In the rows, zero is written as 128.
Each path below is one point turned by a fixed rotation once a step. After each direction that follows a path, write how fast that rotation turns it, in degrees each step (0 if it stays still).
Each turn is a multiple of 5 degrees from 10 to 175, or 0.
Each row of a path follows its step; steps can be skipped.
Rotation 1:
step 1: [123 135 129 122 125 123 127 118 126 133 130 116 126 128 128 122 132 124
 140 133 124 135 136 115 125 139 127 137 126 130 119 121 122 135 124 124
 121 131 125 115 121 138 136 123 131 141 136 122 123 126 120 128 120 131
 129 134 136 121 128 129 126]
step 2: [123 128 124 115 134 120 131 133 123 132 139 126 134 120 126 130 132 137
 123 125 136 125 135 125 134 126 123 138 118 128 124 125 126 134 127 131
 126 122 137 136 131 134 125 121 122 135 132 143 121 119 129 128 126 138
 122 124 136 119 125 141 128]
step 3: [135 129 121 128 131 117 129 132 124 124 129 125 125 125 122 128 130 138
 122 124 129 143 136 123 131 129 111 122 136 136 132 128 128 116 123 127
 135 127 124 120 140 129 134 121 123 128 128 119 127 115 123 128 132 120
 124 121 137 124 129 138 132]
step 7: [127 132 120 133 133 112 123 130 128 136 138 129 130 126 134 125 121 120
 125 124 136 139 136 117 127 130 129 131 132 126 136 129 124 124 128 120
 129 122 137 127 131 122 120 116 137 129 127 120 117 137 121 126 137 116
 128 138 125 129 130 126 125]
step 8: [130 135 125 127 137 131 128 118 125 133 128 128 125 124 133 108 133 121
 131 125 127 132 124 127 133 131 133 132 130 126 121 120 125 128 136 131
 124 125 142 114 115 138 127 120 133 131 141 119 122 120 131 128 125 125
 127 129 130 117 134 130 130]
step 10: [134 135 120 130 133 116 122 122 125 136 135 132 130 124 117 133 130 135
 128 129 124 139 147 121 129 132 120 134 124 137 128 129 136 125 119 125
 130 130 121 128 125 130 135 119 128 138 134 126 115 123 130 136 128 130
 122 131 133 124 122 131 127]
step 11: [134 132 120 125 131 121 131 122 115 133 131 126 128 125 123 120 130 136
 134 128 134 125 123 125 134 128 131 133 131 133 129 128 117 126 130 136
 127 114 134 133 141 127 129 116 123 131 128 125 122 120 133 120 139 126
 119 124 123 118 134 138 138]
step 13: [122 129 122 115 128 125 119 133 125 130 143 134 126 128 136 138 129 131
 119 138 122 124 127 117 122 130 124 136 124 117 129 127 133 132 121 124
 123 132 130 133 128 141 136 114 123 127 131 130 116 130 122 124 126 138
 125 128 131 128 131 135 129]
step 14: [116 121 119 120 134 120 123 137 121 135 139 123 129 130 134 126 127 126
 133 117 129 136 137 129 136 131 115 132 132 134 135 130 126 120 130 122
 126 131 134 127 134 130 129 121 126 128 129 122 127 130 124 118 137 113
 127 123 126 118 129 137 123]
step 16: [129 140 129 129 125 124 125 130 120 122 141 130 122 124 131 127 130 118
 118 127 145 140 132 123 123 133 133 131 126 121 118 122 126 126 122 127
 130 126 133 115 124 135 119 117 136 123 133 134 121 126 116 124 126 130
 126 127 130 127 138 127 120]
Speeds:
[130 131 129 128 126 128 128 127 128 126 129 128 128 127 126 130 127 129
 129 128 130 127 132 132 128 130 128 128 130 130 127 131 129 128 127 132
 127 128 128 126 127 129 127 126 129 128 128 128 130 128 130 128 129 129
 125 125 126 133 128 129 130]
55
[125 129 130 126 126 129 129 129 129 131 127 127 128 129 128 130 127 129
 128 127 126 130 129 130 130 126 126 132 126 128 128 131 129 130 126 129
 126 131 126 130 126 129 130 131 130 129 130 129 126 127 128 125 131 129
 127 129 127 127 126 129 126]
90
[129 128 127 128 128 125 128 127 128 128 125 128 129 131 127 127 129 130
 130 127 127 129 129 127 129 128 127 127 128 128 130 129 131 130 129 128
 128 126 128 130 128 126 126 127 126 126 130 124 127 130 126 130 130 122
 128 126 125 129 127 129 130]
100
[130 128 127 128 130 128 130 125 128 127 128 126 131 131 129 128 126 127
 126 127 130 129 128 130 130 125 130 129 128 125 126 126 128 132 127 130
 128 129 126 124 129 126 131 128 127 129 127 126 126 129 128 126 128 128
 128 127 129 129 131 127 128]
95
[128 129 127 128 128 127 129 128 131 127 126 128 125 127 128 130 127 128
 126 130 127 129 128 125 129 127 129 127 129 127 124 129 129 128 127 122
 128 126 126 125 131 128 130 128 130 127 127 128 127 127 127 129 128 129
 129 129 125 131 125 130 128]
120
[132 127 129 125 129 128 128 129 129 128 128 130 129 129 128 125 130 128
 128 127 124 130 131 128 124 127 128 129 131 130 125 128 130 128 127 128
 129 130 128 127 126 129 129 128 126 129 129 124 131 128 130 128 127 130
 130 131 127 127 127 129 129]
160
